Each row is where one point has got to under a steady rotation. How many steps took it there?
The counts run from 0 to 514.
[  8 -10   4  23 -10  41 -18  40   7  10  -1  -6  10  -9  32  18  -6  50
  28 -36  40   1  -7   1 -23 -22  41   2 -30  -7   1  -9 -48  29  11  17
  -4   5  -4  29  21  44  -4  11 -27 -27   2  32 -11  -2  14  37 -40  -1
  15   5 -24   8 -49   2  13   2 -38 -21  -7  14   7   9   4  11  15  21
  12  -2 -29 -19  23   4  13]	111
[  6 -47 -10   8  26  18 -13  32  30  -8   5  -3 -15  -6 -11 -24 -20 -18
 -36   5 -20 -28  -6 -11   6 -37  -3  11  36  23  29  10   8  -6 -10   7
  10 -15 -15  -4   6  13   1  -3  -6 -29 -23   9  -4 -18   1 -11   5 -11
   1  -5 -27 -27 -33  45  16 -10  12 -34  13  -3 -11  -9 -14   8  12  89
  -2 -11   9  -3 -26  -3  22]	127
[ 10   1   0  -9  32  37  17  21 -20  -1  22 -29  16   7  10  24  -7  30
  -8 -16  45  13 -35  22  -3  -9  42 -20 -30   4 -14 -16 -19  12  11 -36
 -10  26  12 -17 -14  -2 -14  -1  -6  41  20  36  24  14   1  25  39  -1
 -14  -1  31  21  19 -20  50  -9  -2   7  30 -39  -9   1  18   2  -3  22
 -18 -16 -41  -9  25   9 -43]	220
[ -4  -7  -7  10 -10  13  10  11   8 -26 -11 -31   3 -19 -18 -11 -47  20
  34 -25  28 -14 -27   5  23  -7   6 -26  21   5 -18  29  29  45  17  30
  12   9   5 -18  26  30  31   5   0 -15   3 -18  17 -18 -17  -1  -8  14
  -8 -44   9  -4 -16  22  19   0  -5 -36 -27 -14 -27  15  -4  50  -1  -8
  41   6 -17 -45  28  37  -9]	469
[  3 -55 -31  -1 -15   7 -24  15  20  17 -23   8 -25   7   9 -13 -11  -5
 -27  17 -36  -3  10   0  -5 -28  -3  18   5   8  16  23  14 -20   8   7
  20 -14 -14  16  21  18  -3 -12 -17 -29 -16  29  24  -5  14 -12 -17  11
  13  37 -45 -51 -11  32   2   9  32  -8 -19  26  21  20 -15   3  24  57
  11  15  13  -3 -37  -9  38]	392
[-10  44 -16   3 -16 -58 -23 -36  17   4  38   2 -26  -2  -5  -5 -14 -45
  15  -4 -13  26  -4   8 -13  15 -25 -16  27 -22 -49  12  -6 -24  22 -19
   3  11   0  44 -38   0 -31  31 -14   1 -25  -5   3 -17 -17  -7  -7 -36
  22  10  -8  15  10 -21 -36   4  11  36 -16   7  15  13 -13  -9  -2 -19
 -23  -4   2  23 -46  -2  -1]	296
[ 23 -23  25  -5  34  -2  29  -1   2  30   3  -4  -9  20 -18   3 -16 -17
 -34  49   3  33   7  16 -28  -7  -5  13  -6  -4  -9  -1  10 -47 -17 -47
  -4 -33  14   8  18 -15   1 -29  -9  -1  15   4  33  -5  44  11  38 -20
 -11  35 -39   9  20 -12  16 -21  29  11  19 -22   1 -30 -41  -7  11  11
 -21  32 -21 -11 -11 -10   4]	151
[-39  20   9 -11  16   7  33  19  20  14  -4 -32 -27  28  34  23  11  52
  39  12  33   6  11 -25   9 -29  32  16  11 -10   5  11 -21  31 -12 -14
  13  29  -5  10  -8  23  -1  12 -25  -7  21  42 -14  13  36  24 -14  15
   6   1  -7  25  -4   8   7 -27   0 -16 -10  30 -15 -51   2   5  18 -24
  20  19  12 -29  15  -9  11]	378
[ 22  -8  10  -3  -4  -5 -20  23  29 -28  32 -12  -5 -32   2 -18 -16 -16
  13 -31   6   7 -12  46 -29  48 -49   0 -16 -55 -40  19   0  -4   6  16
 -21  22  18   1   6   1  11 -14  25   2  -3 -27  -1 -28 -10 -24  32 -36
  -9 -22  -1  -8 -46  -9 -32   9 -22   2   1 -36 -30  36   1 -10  -7  -7
  15  16  20  17  22   0 -22]	452
[ 10   5 -27  24 -24  -9 -20   1 -12   3 -62  28  -8  10  -9  16 -11 -11
  21  21 -17  30 -30   6  -6 -24  12   3  -4  -1   8  12  -1  35  12  18
  10 -15  -5  17  26  19  -8  -5 -45 -41  13  -5  15 -17   2  23 -26  24
  25  17   9  11   8  58 -11   1  24   6 -39  33  35   4 -13  18  19  -6
  10  42  27 -21 -38  11  20]	401
[ 59  -5  16  28   0  20 -21  26 -15   7 -23  17   8   5 -27   8 -12  15
 -23  29  -7  13 -51  36 -38  25  -1  13 -36 -23  -7  -8  -1 -11   7   1
  -2 -30   6 -21  17 -13 -20  -7 -36  22  21 -26  24 -19  10   6  31 -26
 -25  21 -17 -24   4 -28  16  -7  24 -11   3  -9  27   6   3 -10 -16  -5
 -25  37 -22   5 -26  26 -20]	64
[-21 -13  21 -21  18   0  32  43  41 -16   6 -30  -9 -31 -18 -22 -31  13
  33 -24  19 -10   9  -6  16  -9 -12   5  11 -16  -4  32   9  40 -15  31
   2  16 -20  12   5   9  35 -13   8 -21 -10  -5  -6 -21   4   4  -2 -30
 -12 -48  -4   8 -31  30   1 -21 -10 -23   9 -23 -55 -33 -13  37   0 -10
  23  22  18 -42   2  26  -9]	116
[ 24  12   1   9 -20 -23 -29  12  -6 -43 -16  -8 -10  -4  11  -1 -10 -24
   4  -1 -20   2 -35  40 -21  35 -39  -2 -11 -52 -25  22  33  -4  27  14
  -2   9   6 -28  13  10 -11 -10   6   0  22 -51  13 -35  -2 -18  26  13
   2  -7  19  -7 -23   0 -32   7  14  -2 -36  -3  17  47 -22 -10  15 -28
  17  32  37   9   3  -9 -19]	187
[-11  26 -20 -18   9 -25  -3  19  58  11  29  -9 -43  -2   9   7  12 -40
  22  15 -21   9  24  -7   9 -21  -9   6  24 -21   8  49 -21  -4 -12 -14
  -9  40  -6  52 -40  22  -9  23 -19 -24 -26  35 -24   1  12  -4 -10 -28
  21   7  -9   9 -44   6 -45 -11  29 -13  -9   0 -27  -1 -18  -5   4  16
  17  -9  18  15 -25 -15  23]	385
[ 13 -42  35 -16  44  34  11  63  38   7  25 -18 -13  -1  14  -5 -10  29
 -20   5  43   2  19  10 -21  -3  -9  19 -22 -13 -16  -8 -25  -4 -19  -9
  -6  -9  -4  10  13  -9  17 -32   7   2  10   8   1 -14  38  27  21 -49
 -26  11 -43  -9 -23   1  12  -1 -19  -9  38 -37 -31 -21 -11   2  11  44
  -5  23  -9 -13  12  -9 -13]	240
[ 12  23  13  17  23  40  -1  50   4 -17  -1 -12   7 -19   6  10  -2  35
  19 -27  24 -14 -43  -6  -2 -18  36  -5 -19 -19  14   4 -45  33  -2  15
  -9  21 -20  -3 -23  35 -18  32 -38  20  10  12 -12  -5  -2  30  -7 -20
   6 -25  23  13 -41  -7  15 -36 -22 -33  12  -4 -10 -18  36   0 -19  18
  -5  -9 -17 -12  -3  36 -11]	465
[ 26  11   4  11 -15  19 -40  18  22 -13  38  20  12  -4  32  -5  10   7
   3  -6   9 -31 -25  29 -23  36   6  19  -3 -41  -7  -3 -40   5   9  17
  -4  36  -4 -33 -10  10 -15  24 -10   3  10 -14 -51 -13   7 -16   1  -1
  12 -14 -10 -23 -52 -22 -24  -1 -36 -32   5   2  16  26  20 -38  -3  30
  -4 -13  27  41  18  -1 -10]	455
[ 41 -26  39  27   6  13 -17  36 -26 -43 -22 -15  14 -23 -15 -19 -19  12
 -36  -2 -12  -2 -43  22 -27  14 -21   1 -27 -18 -12 -19  23 -14  22  15
   4 -39 -24 -28   8   1 -20 -17  -4  16   4 -45  25 -44  -3   1  32 -27
 -10 -11  -6 -24 -10 -19  17 -25  -9 -15   9 -11  17  -1   5  -8 -10   9
 -23  23 -14  -7 -31  13 -13]	196
[  0   3 -37   2 -17   5  -4  -6  15  47 -45  40  -5   9 -32  18 -17  -3
  20  10 -11  40  -2  16   0 -24  18  19   8  27  25  25 -17  48  -4  18
   0   9  12  28   9  -4   5   4 -58 -44   4  14   1   6  -3  15 -24  -7
  26  15   0   3  12  53 -11   1  31  14 -16  10   9 -12   1  23   1  13
   5  37  16 -17 -30  42  13]	269
[  2 -54  17 -19  10  22  39  19  12  17  26 -45  13 -13  16 -23 -13  12
 -14 -20  19   9  46  23 -18   2   5  25 -18   1   7 -15   1 -31  -6 -20
  -9  16   2  10   8  12  18 -18  35   5   0  41   3  10  34 -12   4 -19
   7  12 -49 -10 -28 -16  22 -17 -13  -8  22 -33 -28   8 -17   5   5  34
   8  -2 -11 -10  35  -6   8]	238
[  8   9 -10   6  -1  23 -34  28  -1 -10  -1  13  -9  -2  29   9  -2  46
  31 -25  48  19 -33  29 -20  30  -1   0 -28 -37 -41  -9 -28  28  38  21
   9  15  18  20   6 -28   0  -6  -6  24  22 -16  15 -17 -11  16  17 -13
 -18   0  19   2  20  14  -5  30 -13  41  -2 -21  11  16  22   5   8 -22
  -2  47  12   1   0  15 -43]	444
[-46   8 -25 -22 -12 -21   8  -8  50  18  -9   2 -49  11   5  -9 -27  21
  43  13  26  -3  21 -10  16   3 -15  -1  37 -15  -8  32  12  27  -2  19
  29  10   2  14   6 -17  20 -12 -18 -19  17   6   9  -8  20 -11 -11  -1
 -18   2 -23 -14  28  40 -25   6  25   1 -24  29 -19 -27 -28  20  24 -29
  26  37  30 -15 -19  11  12]	514
[-17 -26   1   2  -8   6  -8   6 -33 -24  -1 -27   6 -25  22 -23  13  17
 -13 -36  -9   6  21  11 -12   0  -1  12 -25   6 -17 -50  15 -27  41 -18
  14  15 -27  10 -38  -3 -31  -4  13  40   1  42  14 -14  -9 -17 -11 -11
  29   1  -1   3  21 -17  43 -27 -27  34  28   5  32  12  38 -32  11  18
 -26  -2  12  21 -34  -2 -15]	439
[ 15   8 -18  21 -27 -11  13 -57   5  51  -9  47   6  41 -15   3   4 -21
  -9  45 -14  11   6  21  -7   7  23  28  23   6  23   1 -13 -19 -14 -21
   0  14  20 -24   3 -15 -16  10 -49 -32   9  13 -29  17  28 -19   7  13
  32  26 -23 -19  -5 -15 -11 -22  21 -15  -5  20  40  -1 -17 -33  -2  20
  -7  -4   9  32  -3  13  29]	279
[-15 -18  25   8  32  -8 -10  27  20   3   3  -4 -30  -8  13 -12 -23  17
  -8  10  13  24  11 -33  -7 -38   1  15  14   8 -11 -30 -11 -15  -8 -18
  16 -37 -21  45  -9  -2 -22 -12 -14 -23 -11   6   9 -24  34  37 -26 -38
   2  20 -44  24   1  27  13 -21 -12  22  12  22   2 -44 -21  -6  26  37
 -31  24   1 -13 -51 -16  16]	507
[ 20 -34   5  26 -43  19  18  -5 -23  -5  -6 -32  36 -12   5 -15   6  11
 -14 -22 -20 -12  13  45 -26  32  -1  12 -26 -18   7   0   7 -26  27   6
  -9  15 -10 -24  12  14  -2   7   5  20   1  28   2   4   4 -35  -3   4
  19  -9 -23 -38 -34 -51  28 -33 -16 -39 -14   5  14  50  12 -28 -27   1
  11 -18 -16   9  21  21   9]	325
[-20   1   2  20 -21  -6   7 -21  -1  47 -13   7 -10  19  15  16  -3  30
  14   8  34  42  20  -7 -20 -21  38   8   8  13  -9 -25 -17  -1   5 -27
  17 -10   6  54  15  22 -18  10 -28 -33   6  35  -2   7  38  35 -51   3
  15  33 -45  27  15  15  11 -17  -9  24 -12  31  31 -20 -25   1  20  -1
   1  13 -20 -14  -1  -8  34]	23
[ -1 -31 -14   8  17  38  -2   4  14   9  25  18  28  -8 -13 -19 -20   1
 -33 -22  13 -10  -2   7  11 -18  23   2  22  50  18 -23 -22   1   4  -6
  -1   9  -6 -17 -22 -14  -7   5  -3 -11 -18  26 -21  -3 -15 -11   9  -9
   7  -8 -10 -17   0  19  43 -16 -28   4  42 -12  11  10  22  -8  -5  98
 -30 -44 -12   8  -7  17 -13]	349
[  2  10   3  -9 -18 -16  11  10  -5 -23   3 -30  16 -39  -8  -4   9 -20
  34 -28 -21  31  17  51 -24  37 -32   7 -31 -39  -6  25  10   3  19   8
 -14  51  -3   8 -22  -2   2  -3  15  24  12  18  -4  -3 -15 -31  13 -28
  17 -26  26   2 -10 -23 -18 -20   1  10  11 -30 -19  30  11   2 -23 -51
  13  27  30  16   2  15 -20]	317
[  9 -35 -28 -22  -5   4  16  11  29  19   4 -26 -23  20  10   5 -18   1
 -13  22 -18 -21  13  17   2 -10   7   3  18  -7  20  53  27  -4 -10  -9
   6   6   7 -17  34  32  22 -19   3 -14  -4  20  25   4  24 -22  18  23
   2  21 -43 -44 -25   1   0  20  48 -37 -22  -3 -22  33 -39  19  14  36
  36   5 -10 -21  24  -6  26]	257
[-13 -43  13 -14  -8  34  20  18  16  11  29 -13  30 -21  22 -13  10  12
  -9 -28  11  -4  53  30 -17  17   0  36 -11 -10  12 -14 -14 -17   4  -1
 -10  41  -6  -4 -20  -1   1  -7  20   3   1  44 -29   9  17 -28   0 -15
  12 -12 -38 -15 -41 -23  11 -25 -33 -17  31 -27 -21  15   9 -26  -4  36
   1 -23  16  24  32  -3   3]	104
[ 10  30  21  38   5 -27 -19  -3 -42 -10 -15  11  -4   0 -17   6 -17   2
  -4  12  -2  26 -41  -8 -12 -15  17 -14  -6   5 -15 -31 -10 -10  22 -21
  15 -30 -12  14 -20  11 -52  29 -45  13   2  -8   9 -28   6  28 -10 -16
  25  21   7  38  13 -13  14 -36  -9  19  -4  27  52 -17   3 -19   4 -18
 -33   8 -26   6 -52  10  -6]	420
[ 21   7  11  19  18  48 -11  63  15  -9   5  -5  16 -26  -7   4   0  34
   7 -25  22 -10 -35   5  -5 -14  29   2 -21 -20   6   5 -56  28  -1  21
 -12   8 -12  21 -19  19 -16  30 -40  13 -12   9 -15 -18 -15  32 -11 -47
   2 -16  -1   7 -45  -5  17 -21 -36 -25  21  -9 -10 -19  37   0 -28  24
 -17   4 -24  -2 -22  36 -11]	464
[ 37  12  -4  11  -2 -32 -12 -31   7  12  -5  19 -12  29 -23   6 -23 -62
 -13  48 -23  28 -28  30 -15   6 -13 -13  24 -15 -15  19  10 -15 -14 -33
 -18 -11  29 -18  27   6 -11 -15 -15 -35   3 -41   0 -13  18   7  27  12
   9  21  -9   9 -10  18 -30   2  39   1 -21 -11   5   5 -52   2  23   0
   1  18  20  17  -3 -13  15]	276
[ 11  -5  10  11  34   9 -11  19  -5 -10 -14   8   3  20  -3  17 -36   2
  -9  -7  56  36 -44   3  11 -34  30 -21  12  20 -21 -19 -18  32  -2 -13
  -3 -11  21  -8  28   6  -5 -15 -16 -36  18 -27  15 -16   4  41  11  16
  -1  -1  14  47   5  68  17   2 -10  17   6 -16   1 -12 -26  30  36  30
  -5   5   1 -33  18  -8 -12]	488
